These are runs of 8 systems, one row a step. Runs of the same system follow the same rule from any start.
Z_69, seq 1:
[[  5  29 -41  13  24   6 -22  13 -27   5 -35   4  12 -31  -2  38 -67  20
   13  15 -19 -30]
 [  2  53 -37 -18  27   2 -32  16  20   8  55  -6 -37 -42 -14  15  -8   6
  -15  -3   4  28]
 [ -2  -5  33  -5   7 -16  23 -13  29 -33  55  -8 -19   1   9 -21  63  13
  -13 -32  10  34]
 [  1 -27  29  16 -31  -3  45 -31 -15 -38 -50   1  34  10  30 -12  41  18
   13   1  -5 -12]
 [  9  -4 -37   3 -30  17   5 -11 -27  -7 -63  22  20 -16   6  29 -66   5
    8  27 -12  -9]
 [ 10  22 -28 -19  32  -3 -55  16   2   2  33  12 -22 -29  -4  46 -65  -6
    6  -6  -1  24]
 [ 15  24  22 -16  45  -6 -17  16  10  -9  71  13 -10 -10   1  -6  58  10
    7 -25  16  20]
 [ 17 -23   9   6  -4   8  56  -7   6 -40 -13  11   5  10  16 -51  72  18
   -8   0  -1 -13]]
Z_944, seq 2:
[[  6  40 -20 -11 -37  40  15  11 -35  51  12  37  39   4 -41   5 -10  -2
   -3  15  14  14]
 [-25 -14  -9  23  14 -18   0  16  37  16  28 -27 -40  20 -28  -7 -62  -4
  -30 -23 -15 -17]
 [-32  43  35  12   5 -15 -20   0  -2  37  -2 -46  13  -8   6  -4  71   6
   15   7   5 -23]
 [ -9  16  -2  15 -50  24  67  -9 -15   8  14  33  35  11 -37  -5 -17  32
  -21 -16   1  14]
 [-38 -13 -13  21 -16 -25 -12  -7  39   4 -39 -45 -36  -8   9   4 -53   0
  -13  10 -25 -30]
 [-21  63  17 -17 -21   3 -43  -2 -14  44  10  -4  23 -35   2  35  31   8
   26  13  12  15]
 [-12   4  11  15 -12   1  35   7  18 -17  49  36   0   4 -27   9 -47  44
  -19 -46 -13   9]
 [-32   2  12  17   2 -31 -13  -6  46 -20 -35 -39 -31 -28  36 -13  25  25
    5   9 -25 -46]]
Z_724, seq 3:
[[ 17 -12 -52  -4   8  13  19  21  38 -28  -5  33 -40 -19  -4 -36 -28  18
  -24  14 -24 -32]
 [ 10  15 -31 -43 -32  12 -33 -11  23   5 -15  -2 -31 -36  21  -8  31 -31
   -1  48  12  26]
 [ 18 -38  37 -25 -24  -4  -7 -28 -14 -21  11  19  14  21  19  22  10 -31
   18 -13  24  59]
 [ 11 -73  28  17  22 -15   0  12   9 -23 -17  19  -2  46  15 -14 -28  -9
   11 -19 -13 -40]
 [ 24   8 -27 -16  24  22 -28  50  14  17  -1  50 -12 -12  -4 -31   7   6
   12  29 -11 -57]
 [ 19  16 -36 -36 -16  27  -8   7   8  30  42  14 -21  -1 -28 -15   7 -39
  -23  18  25  48]
 [ -2 -41  36  -2 -10 -15   0 -23  -1  11   3 -41   0  47   8 -14  42 -53
   -1  -4  23  29]
 [ 12 -31  42  20   9   6  19  15 -32   6 -21  32  50  43   0 -17  20   7
   27 -10  -2 -46]]
Z_844, seq 4:
[[ 15  -7  18  15  47 -14  30   3   4 -64  29  17   1  -8  17  -7  25  47
    2 -43 -11  -7]
 [  5 -13 -21  14  -6  -3  36 -19  12 -53 -60 -10  -6 -23  34 -26  30  27
   -2  20 -18 -33]
 [ 24  -5 -45 -33 -29  15 -18 -19  -2 -27 -43  20 -12 -39  27  19 -26 -17
    8  41   1  26]
 [ 26 -29   7 -18  36 -14 -50   4  -8 -32  15  25  -9  -6  21  46 -53 -13
   27 -17   3  25]
 [ 24  -7  27  11  73 -13 -21  23 -20 -30   6  15  18   1  25   1  34  23
   34 -21  -7 -40]
 [ 35  -6 -43  -3  33  16  26  13   5 -30 -20   9 -18 -10  11 -53  53   4
  -12  26  -6 -31]
 [ 23 -40 -39 -19  -7  -1  -9 -23   5 -21 -37 -27 -33   0  26 -10  -4 -54
   -9  34   9  28]
 [ 31 -26  15 -16  17   1 -37  -9 -50  -1 -12  10  30  21  15  38 -18 -41
   33   2  23  35]]
Z_734, seq 5 (8 x 22):
[[  6  19  13  11   2  16  54  10  -4  -2  41  21  21  15 -21 -41  65  29
  -17 -20   7  -3]
 [-20  -4 -38  22 -34   7  39  -1  30   1 -42 -11 -21  -6 -10 -30 -29  18
  -28  21 -26 -41]
 [-19   9   9 -30 -68   1 -39 -20  12  30 -19   4  -4 -20  11  32 -20 -27
   14  27  11  33]
 [  3 -16  50  -4   3  -3  -6  15  -1   3  58  52  19  28 -14  17 -22  12
   12 -45   4  14]
 [-12  -1  29  22  21 -14   4  23  25 -13 -13   6  -1  -3  17 -32  44  40
   14  -6 -24 -71]
 [ -6  47 -39 -18 -43  24  21  -6  19  20   1  -5 -15 -33 -11 -29  45   4
  -24  36   6  10]
 [-11 -30 -12  -5 -46   2  14 -13  32   0  15   9 -27  16 -19   7 -74 -14
  -27 -13  -5  32]
 [-13 -39  69  -3 -24 -23 -32 -10   6  -9 -24  19  20  15  38  20   5  -2
   42  -8  -3 -14]]
Z_322, seq 6, 8 rows:
[[ -1  -8  42   2 -40   9  31  -5 -11 -19   3  62  45   6   3  13  -1  41
   19 -23  -5   1]
 [-16   9 -12   1 -14  -1 -17  25  37  -4 -12  41 -20 -32   2   9 -57  40
    5   5 -32 -48]
 [ -3  43  -8 -42 -17   1 -52   2  29   6  20  14 -27 -58  21  18  27   4
   13  23   7  24]
 [ 21 -33  28 -26  -7   4  10   5  29 -26  53  46 -17  15   4 -27  36  -7
   -5 -20  11  28]
 [ -4 -54  37   1 -21 -14 -12   6  28 -14 -43  27  -2  15  34 -20  10   2
   25  11 -18 -53]
 [  5  25 -12 -25 -56  31 -15   5 -15  32 -34  53  28 -22   0   9  -4   4
   20  42   2 -12]
 [ 11   0 -21 -28  -6  18 -27  33  29  31  48  44 -33   3 -30  -9 -39 -21
  -16   5   4   7]
 [  4 -17  36 -19  32 -18 -63  21  23  19  17  -7 -22  12  22 -14  49 -34
   24   9  11 -19]]
Z_322, seq 7 (8 x 22):
[[ 10  13  -7   8  -8  14  64 -14  -5 -42  38  27  12  -7 -15  -6  11  41
  -25 -34   2  38]
 [-26 -30   7  19  -5 -33  -1 -13  48 -41 -25 -20 -38 -13  28   6 -42  23
   -6 -14 -30 -22]
 [ -5  35  14 -17 -34  -2 -19 -30 -20 -18 -18  10  27 -47  30  50  14  22
   30   6   7  37]
 [ 21 -11 -11  -8   7  12  23  12  13 -41  46  62 -11  -4 -13   5 -46  31
  -13 -34  -8  17]
 [ -3 -16   6 -11  22 -27 -48   4  38 -35 -27  -6 -38 -37  51   9   0   9
   23  12 -21 -30]
 [ 30  12  -6 -35 -30  24  12 -18 -17 -29  -4  46  22 -27  21   4  46   5
   16  18  16  40]
 [ 19 -59 -13 -10 -13   7  10  11  31 -27   4  48 -29  21  -2 -17 -55 -10
  -16  -6 -13  -4]
 [  5  -9  14 -24   0 -12 -72   2  -1   7 -43   2  -3 -21  41  28  -2 -24
   44  33   0 -18]]
Z_844, seq 8, 8 rows:
[[ -2  57 -22  13 -16  25  48   4 -20  -3   3  28  32 -30 -20  -1  11  59
   -8  -4  -9 -10]
 [-24  10 -40  13 -16 -11  19 -12  45 -24  -2 -25 -47 -31  -3   2 -53  24
  -34  -5 -22   6]
 [-25  32  29  -9 -24 -25 -30 -35   5 -17  -5 -25   3 -44  34  52  10  18
   23  -6   3  37]
 [ 18   6   8  -4  -5  13  31  -1  -9 -47  32  64  22 -17  -1  16 -11  51
    4 -34  -5  19]
 [-16 -20  -1  27   8 -22  14   0  34 -46 -35  -4 -22 -17  25  -6 -27  43
    0  -9 -36 -50]
 [  1  34 -14 -31 -23   3 -34 -10  14 -15 -31  13 -10 -64  39  15  33  15
   23  39  -4  -1]
 [ 34 -31  -8 -33   3   3 -11  -1  24 -52  35  52 -29 -13  15  10 -25  -3
   -2 -14   4  42]
 [  3 -50  48  13  28 -33 -19  -4   6 -43 -27   0   5  13  45   8   7   7
   33 -19 -14 -31]]
Z_680, seq 9 (8 x 22):
[[ -5  15 -22  25  51 -26  -9 -15 -15 -31   1 -52 -11 -18   9  43 -49  10
   -5 -24  -8  20]
 [ 16  41  -1  -4  19   4   3 -26 -53 -20   5  -9  39 -26  11  41  29  13
   18  -8  18  48]
 [ 12  -3  -8  21   1   8  47 -14 -30 -37  13  25  29   6 -16  31 -57  31
   -9 -37  -6  30]
 [  7   6 -16   5  23 -13 -34 -15 -28 -27 -38 -12   9 -32  26  61 -61   7
   26   3  -8   5]
 [ 35  34 -11 -25  30  18 -19   7 -32 -23  36  48  21 -34   2  36   0  21
   21 -12  10  33]
 [ 19 -19 -15   9  32 -13  22 -13   5 -73  20   9 -17 -13  12  22 -45  27
  -12 -39 -11  28]
 [ 26  -8 -15 -11  11  -6 -11 -33 -31 -56 -47  -6  11 -33  47  34   5  -2
   27  17   4  28]
 [ 46 -12 -15 -22  -3  30  18  -1 -35 -31  10  73  29   1  -3  15 -21   6
    9  -5   9  32]]
Z_911, seq 10:
[[  3   2 -44  -4  21  -3  -8   0  17  21  21 -53 -46   7 -20 -18  -4 -46
  -34  12  13  27]
 [  0  -6  15   6   2  -7  24 -27 -18  10  27 -52   9  35 -13  -8  42 -37
  -17 -15  30  53]
 [-19   5   5  52   9  -5  61 -11 -29  13   0 -46  29  40 -32  -8  -8  10
  -24 -27  -2  -7]
 [-34  41 -23  31   7 -13  -9  -8 -12  34 -27 -71  -1 -13 -12  25 -27   1
   -8  10  -8 -14]
 [-22  62 -18  -7 -16   1 -10 -12   2  29  42 -31 -11 -29 -23  29  -7  -1
  -19  -5  15  54]
 [-19   8   7  17   5 -23  37 -25  28 -35  47 -39 -26  -4  -7   3   2  22
  -32 -44  -1  42]
 [-24  17  16  32  -1 -24  35 -39 -12 -36 -29 -55  17 -17  25  14  35  33
    1 -15  -7   4]
 [-18  50 -25  18 -37  12  32 -23 -24  -5 -28   0  31 -38  -7  34 -33  45
   -3   4 -11   8]]
Z_911, seq 11, 8 rows:
[[-11  -5 -15  -5 -58  13  -1  -1   7  28 -12  28   0   5 -24  24 -86  -8
   -9   7  -5  12]
 [-19 -13  48  -5  21 -36 -65  10  27   8  38 -10 -21   4  14  33 -22 -12
   22 -28  -1   7]
 [ -3  33  32   3  21  -1   6  21  10   1  40  16  11  -9  -2 -25  78  37
    9 -17   2 -26]
 [ -3  -6 -37   9 -32  14  47  -4  31 -19 -37   4 -21 -14   2 -48  14  17
  -28  28 -18 -33]
 [ -7 -29   4 -19 -63  -2 -20 -31   2   7 -50  -4   0   0  23  21 -26 -37
   12  30   8  27]
 [ -7  -7  53  -1 -10  -2 -16  10 -12  20  40  42  32  27 -16  36 -38   7
   21 -38   6  12]
 [-13   8  20  22  52 -21 -21  38  29  -2  20   2 -18  -7   3 -14   6  36
    9 -22 -23 -65]
 [  4  33 -23 -22 -15  12  -9   5  21   7 -21   1 -17 -38  19 -31  69   3
    2  46   1 -19]]
Z_944, seq 12:
[[-14  32 -38  -5  -8   8 -17  10  14  55  31 -33 -30   0 -38  -2 -25 -32
  -32  15  12  21]
 [-36  16  47  23   8 -23  -2  -3   3  36  51 -47   7  31 -25  11  12  -4
   -8 -39  10  16]
 [-29  14  30  48 -10  -5  50  -3 -19   8 -22 -15  42  18 -10  -5  11  43
    2 -21 -15 -44]
 [-20  36 -47  16 -41  17  25  -6   3  15 -49 -10   2 -30 -10  -2 -31  24
  -15  32 -18 -27]
 [-28  45 -24 -13 -30  -3 -31  -9  22  32  20 -28 -27 -32 -15  35 -38  -9
  -15   8   6  38]
 [-37  24  55  14   4 -30 -15  -6  14   4  50 -18   6  -3  -3  38  -5  28
    9 -48  -1  19]
 [-20  16  28  31  -7 -12  34  -5   5 -33 -17  10  22 -18  15   2  18  69
   12 -23 -26 -40]
 [ -6  23 -41  -8 -50  13  19 -17  23 -23 -44  14 -15 -53  16  -2 -10  31
   -8  33 -18  -7]]
Z_734, seq 13 (8 x 22):
[[  0 -38  46   5 -30 -15  28 -38  -6 -50 -19   9  25  12  33  15  16  12
   17 -23   2  25]
 [ 23  16  -9   3  -5  25  26   9 -34 -22 -26  62  46 -20   6   6   2  47
   22   6 -12 -29]
 [  5  34 -45 -19  11  10 -37  28  26   0   3  30 -33 -54   2   9 -35  23
    2  22 -19 -22]
 [  0 -11   5 -31   2 -20 -36  -8  51 -24  42  -7 -55 -23  21   5  12 -18
   -6  -7   7  44]
 [ 23 -54  28   0  -2  -5  45 -22   3 -54  11  13   2  30  18 -26  38  -4
   -7 -25   9  26]
 [ 28 -22 -22   4 -14  25  36   2 -23 -21 -63  38  28   4  12 -25   8  10
   10  29 -10 -40]
 [ 20  20 -44 -33 -10  28 -46  24  -2  31 -13  41 -10 -29  -4  10 -37 -18
   11  42   0  -8]
 [  9 -25  15 -24  31 -14 -56  23  35   9  55  11 -42  12   1   4 -17 -32
    3 -14   7  15]]
Z_69, seq 14, 8 rows:
[[  2 -33 -17  24 -21  21  50   9  -8  26 -14   9  12  54 -38 -37 -32 -18
  -28   2  -4 -24]
 [-22 -13   1  25  27 -27 -42   5   5  28 -26 -59 -17  18   3  15 -42 -30
    6   5 -11 -31]
 [-18  51   3  -3 -11  14 -16  13 -17  77  35 -19  17  11 -40   3  19 -23
   -5   7  23  15]
 [-21 -14  16  37  12 -11  46  13  22  10  40 -14  -9  40 -33 -34  -6  16
  -33 -40  -9 -23]
 [-41  12  22  31  -7 -28  -3 -15   9  18 -47 -66   3  -3  19  -3  31   4
   10  14 -12 -41]
 [-28  37 -15   6 -70  21  26 -11  -5  51  -5  -3  18  -2 -37   8 -32   3
  -20  12   3  14]
 [-37  -1  25  28   9 -28  -8   7  29   0  32 -13 -16   6 -13  28 -65  26
   -8 -44 -20 -11]
 [-33  58  38   7   0 -14 -29   8   3  28   8 -15  20 -30   9  16  49  35
   25  -1  -4 -26]]
Z_680, seq 15 (8 x 22):
[[ 24 -23 -17  -5  19  -7  -7 -33 -34 -17 -29 -49   1  13  22  10  19 -53
    4  16  22  43]
 [ 34 -26  17   4  15  19  25   4 -56   9  11  29  51  51 -20  -1   4 -21
   11 -15  20  15]
 [ 15 -23 -23  33  59  -4  -1  22 -28  -4 -20 -11   7  26 -11   7 -61  -3
    1 -11 -15 -40]
 [ 26  42 -45  -6  64   9 -31  13 -38  13   3 -29   1 -22  -2  12  19 -16
    6  19  13   6]
 [ 19   6 -17  10  34   8  40  -8 -23 -14  58 -18   1  20 -31  -2   5  -8
  -31 -33  19  56]
 [ -6 -24  10  37  20 -24  20 -36 -36 -23 -34 -60  21  25  13  28 -24 -12
    3 -21   1  18]
 [ 17  30  -6   9  14  22   0   4 -72  21 -24  16  64   3 -10  31  -4   5
   28   8  10  -4]
 [  8  21 -34  17  40   9   4  22 -19   3  36  17   1  -1 -36  26 -76  19
  -14 -26  -7   3]]
Z_724, seq 16:
[[  7  36  19  10  19  14   2  13 -54  31  39  21  54  15 -31  31  -8  14
   14 -26  15  14]
 [-24   2 -14  43  33 -14  23   8   4  19  18 -58 -14  30 -36  -9 -37  -3
  -32 -25  -8 -16]
 [-15  58   1  18  23  -3   1   5 -13  18  -9 -39  15 -26   3 -10  66  25
    9  13  -1 -31]
 [ -3  40 -22  17 -24  18  54 -25 -40   1   8  -4  37  -8 -29  27 -21  26
  -19 -15   6  43]
 [-38   2   3  36   2 -32  -5 -27   0   4 -39 -73  -5   1   9  30 -40  -3
   -2  -6 -14  -8]
 [ -7  49  20  12  32 -12 -20   6 -18 -17   3   7  28 -42  20  38  15  56
   33 -16 -10 -21]
 [ -2  21 -43  16   8   1  42  -9   9 -39  26  -2 -19 -25 -18  13 -52  38
  -35 -28 -14  26]
 [-19  12 -19   5  -1 -27 -10 -27  28 -28 -39 -62 -34 -41  36   2  22   3
   -3  19  -9   0]]

Name the system that made each run.
seq 17 (2 x 22):
[[  1 -18  12  -3  31 -33 -10 -26  22 -45   7 -51 -33  -8  38  -7  51 -14
   -2 -10   5  26]
 [ 18 -20  14   4 -31  17  58 -24 -31 -23 -27  14  41  20   8 -26  56   1
    4   5  11  11]]
 | Z_680
seq 18:
[[-17 -24  40  31   2 -16  -7   5 -16   8 -55  -8  34  23  21   3   1   9
   31   3 -16 -63]
 [ 17  42 -45 -24  -7  37 -17  33  -2  35  -3  42  -1 -28 -16 -18  10   5
    2  43   0 -27]]
 | Z_844
seq 19, 2 rows:
[[ -8  46   2  -8 -21  28  -1  19 -21  70  39  14  27  15 -47  -4  17 -11
   -5   5  21  12]
 [-16 -28  12  35  27 -18  33  19  33  -7  26 -11 -22  34 -19 -33 -16  19
  -26 -35 -20 -40]]
 | Z_69
seq 20 (2 x 22):
[[-15  47 -11  36  39   0  25  16 -12  21   5 -39  11  -4 -19 -24  43  29
  -11  -2  -7 -43]
 [-15  30 -37  19 -38  18  67 -24  -3   9  -2 -33   3  -1 -30 -21  10   9
  -43   5   5  23]]
 | Z_944
seq 21:
[[ 45 -33 -45 -22   7  31  19  16  -2  -2  13  36 -17  25 -20 -38  -4 -38
  -23  18  13  17]
 [ 20 -36  -5 -19   2   6 -26   2  -7  29 -22 -19  -9  35   7 -25  30 -70
    5  36  21   1]]
 | Z_724
seq 22:
[[  5 -17  -7  17 -14  -3  28 -35 -30 -30 -77 -27  25  -1  34  -1  26  -2
   13  23  -2  -8]
 [ 18   3 -13  -1   3  10 -21   0 -45  -7 -38  33  38 -14   9  50 -64  10
   32   8  -7  -7]]
 | Z_724
seq 23, 2 rows:
[[  2   8  31  22   2   2  11 -11 -57  -2 -39   6  66  10  12  24  19  19
   36  -3   1 -18]
 [ 10  29 -42  15   9  26  19  25 -24  11  -1  39  19 -11 -33  12 -64  34
   -7  -1 -16 -25]]
 | Z_680
seq 24:
[[-21   8 -11   9 -70  17  53 -14  14   5   4  27   8   0 -30   2 -46  26
  -26 -11  -7  15]
 [-31  -3  33  17  12 -37 -38  -3  23 -19  -6 -13 -12 -20  26  44 -50  29
   22 -26 -22 -21]]
 | Z_69
seq 25:
[[ 22  36 -22 -12  15  35  -6  34 -33  51  40  37  24  11 -45  -2  -5 -10
   -3   6  17   3]
 [-21 -18  -1  22  37 -24 -28  27  40  19  11 -36 -43  19 -10 -15 -34 -12
  -14 -11 -17 -43]]
 | Z_734
seq 26:
[[ 11 -33 -41  15  -2   3  60 -10  27 -46 -25  -9 -33   4   4 -46  -3   7
  -35   6 -16 -12]
 [ -7  -7  -8 -10 -35  -8 -29 -36  -9  -2 -63 -33  -1 -22  34  29 -10 -29
   20  37   4  20]]
 | Z_844
seq 27, 2 rows:
[[ 11   2 -17  29   8  13  54 -14 -52  -9   7   0  40  24 -33  22 -43  13
  -17 -29   3  29]
 [  0  24 -20  35  71 -21  -4   1 -23 -26 -10 -47   2 -18   8  29 -26  26
    3 -20 -14 -16]]
 | Z_69
seq 28, 2 rows:
[[-15  23  -8   0 -40  -4  33 -52  -9 -22 -13 -44   5 -24  12  21  19   1
  -14   2  11  60]
 [  4   1  -3  12 -25   7  34 -26 -31 -28  -4  23  34  -4  -8  46 -60  26
    1 -26  -4  37]]
 | Z_844
seq 29:
[[  4 -73   3   5   2 -18   8  -4  39 -31  -3  -4 -40  34  10 -19 -37 -26
  -17 -14 -10   0]
 [  9  -4  29 -14  11  -5 -51   3 -20  24 -35  -7  22   3  33   4  53 -29
   43  31  12 -23]]
 | Z_944
seq 30 (2 x 22):
[[  1  -7  29 -10  22 -14 -68  14 -10  35 -24 -17   8   9  25   8  31 -37
   42  25   8 -29]
 [ 32  16 -16  -5   5  40  34  21 -39  27  15  40  37  24 -32 -31  39  -4
   -6  12  17  -4]]
 | Z_322
seq 31, 2 rows:
[[ 26 -50  39 -26 -12   0 -11  -3   6 -41  -2  63  10  10  34   0  14  -2
   30  -8   2   6]
 [ 24 -35  24   5  14   8  -2  26 -12 -17 -24  62  29  16  16 -13   0  21
   32   0 -15 -57]]
 | Z_911
seq 32, 2 rows:
[[  9   6 -48 -22  -5   7 -40 -10  -2  14 -41 -31 -24 -25  15  10 -16 -45
    1  51   7  13]
 [ 15 -10   3 -20  -1   8  -6  -1  -7  16  63  13  -5  28 -28  13 -25 -36
  -13 -21  25  62]]
 | Z_69
seq 33:
[[  7   2  -9 -34 -50   9   0 -20  27 -13 -21   9 -17 -28  29 -24  60 -11
    0  39   9  18]
 [ 20 -58   8 -25 -38   5  -4 -15   9 -22   0  45  -8  22  10  12 -47 -28
    2  -6   6  38]]
 | Z_844
seq 34 (2 x 22):
[[-17  -7   0   1  16 -28 -35 -12  25   3 -33 -66 -34 -10  34 -10  38 -28
    5  26  -1 -15]
 [ 13   3  11  -4 -35  22  44 -26 -42   5   6   9  45  24 -14   1  35 -13
   -3  -4  26  48]]
 | Z_322
seq 35 (2 x 22):
[[ 13 -33  31 -13  -4  -6   2   3  21 -43  42  60  -5   5   8  13 -28  23
    7 -39  -5  20]
 [  9 -24  32  11  38 -20 -14  12   6 -42 -28  15   6  -7  42  -5  30  30
   34  -9 -20 -54]]
 | Z_911
seq 36:
[[ 33  -3 -28 -14   9  37   3  41  -9  35   6  50   6  21 -26 -42  12 -18
   -3  28   4 -34]
 [ -5 -34 -10  -1  18 -13 -29  15  30  32   4 -43 -47  32  -6 -27 -14 -56
  -18  14   4 -12]]
 | Z_844
seq 37 (2 x 22):
[[-26  -6 -11  23   4 -17  19  -8  30  16  33 -61 -38  24 -30 -13 -24 -22
  -42 -21   2  21]
 [-17  22  36  15   2 -13   5  -8  -4   3 -21 -29  21  -6  25 -16  87  20
   20   7   0 -30]]
 | Z_724
